128 stands for zero in the data rows.
Here is a table of points, one per row:
array([120, 109, 131, 112, 112, 130, 123,  74, 148, 114, 115, 120,  83,
       185, 137, 142, 138,  95, 146, 107, 126, 137, 185, 138, 118, 137,
       114, 121,  98, 155, 169, 130])
array([157, 166, 157, 137, 130, 128, 130, 128, 158, 140, 154, 149, 109,
       107, 115, 111, 125, 187, 164,  99, 147, 119,  95, 138, 117,  91,
       136, 129, 109, 146,  76, 119])
array([134, 155, 125, 127,  97,  74, 134,  86, 109, 119, 137, 131, 131,
       103,  73, 108,  87,  94, 142, 141, 145, 116, 131, 133, 161, 129,
       135, 114,  78, 131, 123, 121])
array([155, 123, 112, 118, 137, 132, 158, 109, 133, 132, 112,  99, 101,
       112,  96, 156, 132, 107, 121, 149, 125, 158, 127, 143, 134, 124,
       114, 125, 155,  99, 177, 150])
array([130, 169, 129, 140, 119,  79, 123,  59, 146, 160, 175, 169, 136,
       131, 128, 132, 135, 136, 103, 135, 150,  93, 109, 133, 181, 161,
       100, 103, 147, 136, 129, 127])
array([124, 133, 127, 129, 105, 158, 143, 138, 123, 139, 117, 128, 138,
       128, 175, 126, 119, 112, 140,  94, 131, 201, 160, 156, 143, 123,
       126, 148, 157, 197, 132, 126])
array([ 89, 132, 116, 113, 106, 116, 145,  69, 100, 154, 119, 144, 130,
       116, 112, 150, 107,  72, 149, 194, 152, 135, 128, 166, 113, 120,
       130, 165, 139,  87, 105, 113])
array([ 82, 144, 142, 107, 107, 163, 117, 190, 133, 122, 147, 161, 117,
       121, 113, 121, 127, 148, 112, 103, 147,  78, 134, 128, 117, 134,
       146, 104, 149, 142, 136, 109])
array([140, 150, 127, 126, 109, 119, 140,  85, 130, 150, 124, 122, 124,
       120, 173, 123, 123,  85, 128, 122,  80, 108, 103, 149, 101, 126,
       127,  88, 109, 105, 121, 127])
array([141, 102, 132, 127, 153, 122, 137, 187, 113, 124, 107, 153, 148,
       144, 146, 140,  94, 130, 140, 150, 122, 158, 190, 140, 178, 130,
       127, 133, 166,  83, 113, 113])
array([104, 136, 119, 128, 142, 126, 133,  87, 126, 170, 128, 132, 130,
       141, 142, 153, 154, 144, 126, 123, 147, 126, 112, 143, 215, 132,
       118, 124, 136, 168, 144, 119])
array([152, 101, 126, 126, 131,  98, 125, 223, 122, 107, 124, 128, 136,
       146, 126, 107,  71, 120, 166, 117, 102, 154, 191,  64, 143, 120,
       124, 164, 114,  78,  94, 116])
array([ 90, 129, 132, 128, 125, 135, 133, 175, 106, 123, 120, 122, 122,
       125,  98, 135,  91,  74, 130, 131, 109, 118,  92, 167, 123, 145,
       130, 150, 130, 118, 130, 142])
array([182, 135, 129, 124,  99, 151, 128, 139, 145, 138, 140, 107,  98,
       136, 157, 179, 192, 144,  91, 105, 146, 153,  40, 134, 100,  96,
       110, 139, 118, 110,  92, 132])
array([ 92, 142, 116, 117, 190, 163, 112,  91, 119, 152, 128, 133, 126,
       169, 100, 150, 144, 170, 150, 132, 135, 147, 125, 119, 130, 139,
       101, 128, 123, 142, 118, 117])
array([136, 109, 115, 124, 126, 122, 140, 172, 114, 159,  98, 152, 154,
       128, 150,  84,  93, 110, 102, 147,  97, 108, 150,  89, 142, 144,
       138, 173, 102, 100, 113, 121])
array([188, 119, 113, 132, 136, 135, 110, 196, 116, 129, 114, 135, 158,
       115, 123, 148, 111,  89, 122, 118, 160, 164, 180, 114,  54, 123,
       147, 161, 142, 115,  97, 133])
array([104, 151, 131, 139, 103, 163, 118,  76, 133, 120,  99, 126, 118,
       114, 130, 126, 107, 121, 140, 127, 143, 155, 228,  86, 180, 127,
       119, 122, 125, 170, 142, 115])
array([115, 106, 115, 140, 119, 125, 111,  94, 148, 126, 150, 147, 182,
       159, 158, 126, 152, 177, 110, 147, 186, 110, 160, 148,  98, 104,
       115, 120, 160, 148, 138, 140])
array([162,  93, 117,  95, 107, 113, 136,  88, 118,  96, 107, 115, 157,
       154, 151, 165,  86,  92, 104, 145,  68, 174,  96, 144, 138, 137,
       124, 140, 148, 130,  89, 123])
array([124, 117, 136, 128, 127, 120, 136, 162, 138, 140, 140, 115, 144,
       128, 116, 118, 128, 147, 138, 140, 148,  94,  92, 167, 143, 163,
       140, 117, 124, 134, 149, 131])
array([129, 117, 121, 149, 139, 150, 103, 208, 106, 143, 106, 141, 179,
       149, 137, 127,  72, 100, 184, 148, 142, 157, 115, 136, 188, 149,
       138, 165, 131, 100, 166, 123])
array([125, 109,  95, 134, 106,  95, 120, 111,  92, 148, 110, 118, 140,
       129, 160, 114,  96,  74, 109, 131,  39, 149, 104, 128,  90, 121,
       135, 154,  98, 114, 124, 139])
array([120, 117, 111, 123, 171, 145, 152, 160, 160, 149, 122,  90, 110,
       131, 141, 172, 182, 173,  85,  94, 104, 172, 111, 140,  95, 113,
       130, 106, 135, 150, 204, 129])
array([181, 153, 127,  78, 119, 141, 122, 135, 160, 106, 104, 116, 111,
       163, 148, 126, 171, 109,  95,  80, 114, 144, 145, 119, 120, 131,
        96, 125, 125, 175, 148, 137])
array([141,  85, 127, 101,  90, 117, 115, 229, 122, 114, 107, 159, 148,
       141, 169, 119,  50, 112, 141, 185, 133, 130, 160, 102, 121, 171,
       140, 129, 116, 188, 108, 134])
array([119, 135, 114, 141, 170, 110, 157, 159, 140,  93, 146, 127, 107,
       118, 143,  99, 137, 166,  86, 103, 136, 109, 138,  94, 111, 126,
       144,  79, 147, 130, 138, 128])
array([166, 159, 126, 136, 146, 109, 114, 117, 159, 122, 142,  96, 130,
       107, 131, 121, 155, 100, 157, 124, 134, 115, 115, 173, 160, 110,
       109, 150, 102, 136, 180, 117])
array([ 96, 130, 140, 122, 139, 112, 131,  91, 157,  82, 157, 159, 100,
        73, 122, 101, 127, 196, 104, 129, 173,  86, 117,  93, 117, 132,
       157,  83, 103,  86, 105, 115])
array([141, 144, 141, 172, 174,  96, 125, 112, 140, 119, 153, 160, 168,
       108,  97, 115, 164, 166, 126,  78, 137, 145, 130, 152, 147, 141,
       142, 118, 137, 133,  78, 121])
array([139, 151, 120, 111, 136,  98, 125, 170, 153, 106, 122, 146, 168,
       121, 111, 116, 104, 133, 192, 134, 113,  79, 192, 112, 129, 143,
       134, 108, 157, 132, 112, 138])
array([ 77, 110, 139, 130,  95, 126, 127, 106, 120,  99, 132, 109, 104,
       129, 129, 142, 173, 142, 111, 158, 126, 118, 149, 102, 161, 124,
       144,  97, 113, 156, 158, 119])
array([ 84, 162, 128, 147, 144, 144, 123, 211, 135, 134, 134, 130, 111,
       147, 102, 143, 183, 120, 127, 132, 146, 138, 109, 104, 108, 120,
       133, 114, 121, 114, 112, 137])
array([ 82, 140, 126, 129, 157, 100, 124, 126, 113, 140, 140, 121, 127,
       152, 151, 117, 111, 112, 152, 125,  90,  91, 157, 148, 117, 125,
       162, 115, 143, 107, 164, 109])
array([ 99, 119, 154, 137, 106, 115, 117, 116, 104, 128, 110, 133, 103,
       154, 162, 100,  98,  46, 110, 113,  56, 126, 109, 120, 110, 133,
       138, 127, 149, 140, 124, 151])
array([166, 113, 127, 143, 137, 159, 142, 150, 141, 118, 136, 120, 113,
       144, 173, 116, 155, 120, 144, 125,  83, 104,  30, 111, 105, 137,
       141, 149, 111,  81, 108, 126])
array([135, 106, 148,  80,  84, 136, 139,  30, 114, 137, 102,  81, 106,
       152, 155, 177, 100,  39,  88, 119,  32, 142,  60, 149, 150, 136,
        92, 171,  98, 222, 105, 130])
array([130, 112, 131, 151, 172, 183, 143, 157, 135, 126, 144,  97, 111,
        94, 124, 148, 105, 160, 150,  98, 166, 135, 134, 150, 123, 103,
       121, 169, 125,  90,  98, 148])
array([124, 142, 108, 147, 134, 148, 110, 143, 140, 115, 152, 113, 145,
        89, 137, 112, 151, 182,  98, 108, 167, 125, 120, 131, 131, 109,
       115,  88, 108, 102, 150, 137])
array([111, 127, 134, 139, 100, 111, 100,  47, 143, 107, 120, 129, 122,
        99, 111,  92, 144, 114, 111, 141, 131,  78, 168, 154, 181, 123,
       138, 128, 135, 127, 137,  96])
array([124, 118, 143, 113, 143, 133, 139,  99, 128, 151, 154, 120, 110,
       124, 137, 139, 141, 182,  96, 118, 213, 150,  91, 154,  65, 110,
       113,  85, 151, 175, 157, 137])
array([134, 149, 158, 102,  89, 135, 117, 170,  90, 145, 128, 129, 102,
       130,  97, 143,  85,  67, 134, 126, 126, 142, 158, 102, 119, 129,
       109, 144, 110, 161, 185, 134])
array([114, 135, 118, 136, 141, 122, 123, 107, 129, 113, 131, 115, 110,
       127, 103, 133, 164, 149, 118,  95, 178, 124,  66,  93, 100, 109,
       122, 103, 157, 108,  87, 152])
array([152, 110, 142, 122,  97, 104, 140, 151, 106, 135, 128, 128, 133,
       114,  96,  92, 148, 152, 107, 170, 150, 103, 117,  83, 142, 143,
       131, 127, 125, 103, 112, 119])
array([143, 136, 126, 116, 171, 153, 133,  93, 117, 125, 100, 133, 169,
       102,  77, 130, 191, 211, 104, 129, 148, 161, 110, 139,  74, 117,
       105, 145, 111,  56, 126, 160])
array([153, 119, 123, 146,  97, 154, 136, 108, 101, 136, 116, 123, 132,
       117, 115, 117, 116, 123, 164, 130,  87, 116, 139, 136, 105, 133,
       149, 139, 113, 160, 129, 131])
array([ 89,  97, 125, 133, 133, 114, 126,  72, 136,  96, 146, 124, 130,
       113,  81, 114, 126, 188, 155, 167, 121,  34, 106, 136, 134, 121,
       137, 102, 154,  88, 105, 136])
array([107, 133, 141, 165, 123, 120, 103, 168, 148, 113, 140, 164, 146,
       118, 112, 100, 114, 146, 163, 123, 166, 125, 181, 112, 165, 140,
       138, 127, 132,  77,  97, 117])
array([170, 124, 134, 151, 180, 169, 136,  96, 106, 157, 136, 103,  94,
       144, 133, 146, 194, 139, 134, 167,  97, 168, 113, 100,  76, 118,
       136, 155, 135, 169, 168, 129])
These points spread out most along one direction. Take the direction at right angles to it along which they spread out most. Go by this last direction. How far along it is each point below, from 0 to 99? 50 is the average, and the first point above lies past it. One standard deviation of the points above along it is 16.
array([141, 102, 132, 127, 153, 122, 137, 187, 113, 124, 107, 153, 148,
       144, 146, 140,  94, 130, 140, 150, 122, 158, 190, 140, 178, 130,
       127, 133, 166,  83, 113, 113]) 24
array([ 82, 144, 142, 107, 107, 163, 117, 190, 133, 122, 147, 161, 117,
       121, 113, 121, 127, 148, 112, 103, 147,  78, 134, 128, 117, 134,
       146, 104, 149, 142, 136, 109]) 37
array([143, 136, 126, 116, 171, 153, 133,  93, 117, 125, 100, 133, 169,
       102,  77, 130, 191, 211, 104, 129, 148, 161, 110, 139,  74, 117,
       105, 145, 111,  56, 126, 160]) 56
array([140, 150, 127, 126, 109, 119, 140,  85, 130, 150, 124, 122, 124,
       120, 173, 123, 123,  85, 128, 122,  80, 108, 103, 149, 101, 126,
       127,  88, 109, 105, 121, 127]) 65
array([124, 117, 136, 128, 127, 120, 136, 162, 138, 140, 140, 115, 144,
       128, 116, 118, 128, 147, 138, 140, 148,  94,  92, 167, 143, 163,
       140, 117, 124, 134, 149, 131]) 46
array([115, 106, 115, 140, 119, 125, 111,  94, 148, 126, 150, 147, 182,
       159, 158, 126, 152, 177, 110, 147, 186, 110, 160, 148,  98, 104,
       115, 120, 160, 148, 138, 140]) 50
array([119, 135, 114, 141, 170, 110, 157, 159, 140,  93, 146, 127, 107,
       118, 143,  99, 137, 166,  86, 103, 136, 109, 138,  94, 111, 126,
       144,  79, 147, 130, 138, 128]) 43
array([ 99, 119, 154, 137, 106, 115, 117, 116, 104, 128, 110, 133, 103,
       154, 162, 100,  98,  46, 110, 113,  56, 126, 109, 120, 110, 133,
       138, 127, 149, 140, 124, 151]) 60
array([152, 101, 126, 126, 131,  98, 125, 223, 122, 107, 124, 128, 136,
       146, 126, 107,  71, 120, 166, 117, 102, 154, 191,  64, 143, 120,
       124, 164, 114,  78,  94, 116]) 14
array([162,  93, 117,  95, 107, 113, 136,  88, 118,  96, 107, 115, 157,
       154, 151, 165,  86,  92, 104, 145,  68, 174,  96, 144, 138, 137,
       124, 140, 148, 130,  89, 123]) 65
array([153, 119, 123, 146,  97, 154, 136, 108, 101, 136, 116, 123, 132,
       117, 115, 117, 116, 123, 164, 130,  87, 116, 139, 136, 105, 133,
       149, 139, 113, 160, 129, 131]) 53
array([120, 117, 111, 123, 171, 145, 152, 160, 160, 149, 122,  90, 110,
       131, 141, 172, 182, 173,  85,  94, 104, 172, 111, 140,  95, 113,
       130, 106, 135, 150, 204, 129]) 69
array([134, 149, 158, 102,  89, 135, 117, 170,  90, 145, 128, 129, 102,
       130,  97, 143,  85,  67, 134, 126, 126, 142, 158, 102, 119, 129,
       109, 144, 110, 161, 185, 134]) 46
